(in the rows, 128 means zero)
A single turn carries every row of the set below to another of its rows. Some are shown first; where does it send the rows asked next?
z_439: [109 108 165 170 109 153 151 144 122 123 125 146 139 158 112 113 120 113
 112 138 141 125 144 166 112 119 130 123 113 181 109 139 126 105]
z_323: [139 101 119 121 123 137 158 102 162  97  95 156 158 153 141 124 131 143
 154 113 115 141 157 128  92 154 105 165  76 118 123 127  90 102]
z_220: [157 114 146 156  97 111 157 139 129 131 125 124 150 190  86 124 133 104
 115  89  88 153 124 140 125 117 140 119 127 145 123 151 125 137]
z_256: [137 128 134 135 133 158 124 115 134 126  73 102 139 143  99 113 121 177
 135  87 149 131 114 105 102 104 144 152 156 129 123 107  99 101]
z_869: [120 135 155 192 129 134 122  78 143  91 131 150 149 149 124 165 135  94
 125 119 124 131 136 127 119 131  88 143 117 119 126 132 124 150]
z_678: [132 126 121 149 138 132 135  98 136 162 112 130 157 125 154 102 114 148
 134 112 119 103 117 119 201 116 117 158 123 106 124 124 137 105]
z_912: [129 127  80 109 128 142 175 141 153 136 117 116 141 140 111 113 124 155
 129 102 109 179 129 115 120 107 128 142 173 162 128 128 122 108]
z_288: [110 121 111 116 142 117 126 131 135 151 173 120 125 123 145 120 102 135
 131 106 127 115 126 138 134 144 140  99 161 141 172 147 125 154]
z_108: [135 123 192 173  85 146 144 115 105 156 104 140 146 149  96 121 120 142
 126 103 140 122 138 139 116 127 117 121 100 165 125 130 122 106]
z_616: [104 113 155 105 136 109 165 141  85 144 123 107 141 159 120 152 103 155
 128 111  81 138 105 124  72 119 118 119 130 104 114 137 111 107]
z_254: [121 147  84 102 149 116 124 131 110 163 125 149 161 137 126 116 119 122
 133 122  85 133  89 141 159 138 115 142  89 132 117 127 109 145]
z_744: [113 133  98 126 130 136 137  98 127 148 128  96 158 116 133 121  94 124
 121 136 123 112  94 107 179 110 130 147 119 114 114 136 166 113]
z_980: [128  87 146 152 101 124 182 130 135 118 144 118 143 183  95 106  97  96
 108 136 117 138 135 140 125 120 137 135 112 164 123 146 121 115]
z_589: [126 137 157 170 115 122 159  77 151 128 145 140 148 146 134 173 123  93
 118 114 118 139 142 124 124 138  77 157 111 125 149 138 116 141]
z_699: [118 147 144 184 128 126 166  92 125 107 160 121 145 154 150 148 123 130
 123 113 112 115 139 141 109 126 115 125  81 125 142 142 130 173]
z_218: [148 129 113 136 159 139 116 108 141 170 111 102 155 118 152 112 126 110
 125 120 120  93 113 132 166 121 136 166 129 109 129 121 146 112]
z_888: [126 121 148  87 110 148 185 129 122 114 133 124 157 129 130 172 120 111
 125 128 148 120 124 117  87 132 130 126 178 143 144 107 128 129]
z_939: [127 154 141 166 133 128 169  97 143 137 156 124 151 140 153 161 131  93
 120 124 111 136 148 152 101 142 105 146 102 133 146 145 128 162]
z_956: [131 127 189  88 151 132 136 151 107 144 111 114 142 161 132 156 126 130
 127 123  96 133 143 137  76 118 118 143 141 103 119 131 111  95]
z_221: [123  80 153 123 145 120 130 135  99 101 124 160 139 151 126 107 124 152
 158 125  82 143 162 112 106 120  85 110 139 133 110 114 130 103]
z_304: [120 119 100 127 117 140 156 108 148  81  99 166 164 153 129 132 133 155
 158 112 100 164 142 130  95 146 107 139  83 120 100 139 107 117]
z_70: [142 116 121 110 130 147 142 123 164 104  95 136 149 146 146 149 146 133
 134 103 121 125 149 140  64 144 119 159  72 122 129 129  97 106]
z_876: [148  88 157 106 117 131 170 119 136  95 124 134 150 151 127 153 127 118
 132 101 144 103 130 104 104 129 124 134 184 125 157  93 102 128]
z_564: [113 146 103 148 147 148 124 114 130 141 117 138 160 116 147 111 121 133
 132 133 115 121 108 133 189 113 125 142 135 119  97 132 164 115]
z_411: [117 122 126 118 143 108 127 111 145 176 149 129 139 131 129 135  99 113
 133 110 128 133 112 138 137 162 131 135 183 121 164 145  97 138]
z_444: [144  92 194  93 143 128 132 124 114 126 115 133 142 159 128 122 115 139
 149 132 100 135 176 111 103 122  91 146 134 115 130 114 116  85]
z_597: [129 137 104 129 138 133 120 124 138 147 123 104 146 127 147 136 127 131
 107  95 115  91  93 116 174  94 136 140 124 108 129 135 158 118]
z_544: [109 126 136 116 134 136 110 106 120 120 166 114 132 125 130 104  82 153
 148 126 148 109 140 119 142 137 142  95 144 134 158 142 140 154]
z_173: [119 153 142  89 138 146  87 128 125 132 108 145 150 140 120 141 119 122
 114 121 133 104 104 121 165 110 108 155  83 121 121 121 109 113]
z_617: [127 129 113 102 106 143 153 116 146 103 102 123 150 144 129 165 132 151
 129  93 116 133 126 119  62 134 119 141  64 118 130 139 110 114]
z_41: [115 162 120  88 132 129 118 116 112 172 108 139 161 132 113 143 107 120
 119 121 112 128  81 124 158 132 105 159  86 119 123 130 102 121]
z_782: [117 130  95 110 110 145 156 103 135  91 101 130 163 142 118 149 120 145
 149 120 110 159 124 123  68 146 118 136  71 123 105 144 122 122]
z_122: [114 147 145 107 105 149 201 125  97 114 134 140 167 133 135 156 119 159
 147 121 136 132 120 129 100 133 131 103 171 138 131 114 131 148]
z_691: [132 122 121  92 154 141  91 124 125 115 122 139 148 142 128  99 110 114
 126 141 126  93 125 123 166 117 116 154  72 134 126 111 114 125]
z_84: [156  95 149 136 137 133 161 113 118  90 112 149 162 157 129 121 136 133
 162 111 128 110 132 125 107 147 137 125 188 120 134  87 102 150]
z_52: [120 128 149 192 131 132 139  65 124  90 141 118 150 150 126 139 109 110
 135 134 125 118 136 125 106 138 110 137  90 119 127 130 129 164]
z_180: [133 130 130 131 151 171 142 129 132 119  93 105 138 144 128  81 120 186
 145 117 153 125 149 129 106 107 156 150 142 148 121 107 108 108]
z_898: [114 136 159 127 133 123 101  95 141 148 129 146 145 143 114 138  96 136
 142 107 143 136 115 124 160 150 129 134 188  97 148 144  95 132]
z_745: [139 125 101 115 124 142 143 114 145 139  84 100 145 137  85 129 119 144
 129  95 127 167 103  96 102 115 131 156 175 142 125 116 110 103]
z_614: [128 116  91 107 149 116 119 128 117 130 135 147 149 145 132  88 111 134
 136 120  95 107 111 125 175 124 114 138  72 136 130 118 110 143]
z_676: [171 131 171 161  99 131 135 111 109 162  97 115 162 158  77 122 129 102
 132 106 112 148 128 142 101 142 134 131 120 152 121 136 129 131]
z_865: [137 119 144 130 120 137 195 101  94 108 121 142 175 144 131 115 111 161
 174 128 129 127 128 126 107 155 136 114 169 124 125  99 114 158]
z_813: [105  85 126 122 147 111 152 129  80 121 125 125 144 144 115 117 101 140
 151 140  76 151 120 122  72 136 104 108 136 131  98 124 131 115]
z_213: [111 143 161 126 141 147  82  95 123 115 134 134 144 136 114 118  92 144
 154 131 154 124 135 125 151 142 142 112 169 114 136 142 128 146]
z_637: [127 121 102 114 135 154 183 134 144 129 123 110 140 144 135  78 109 182
 141 123 130 153 156 124 124 106 140 144 143 163 133 119 116 107]

z_180 moves to z_912
z_676 moves to z_439
And these:
z_589 moves to z_52
z_956 moves to z_221
z_323 moves to z_782
z_597 moves to z_678
z_898 moves to z_544
z_691 moves to z_254
z_865 moves to z_888

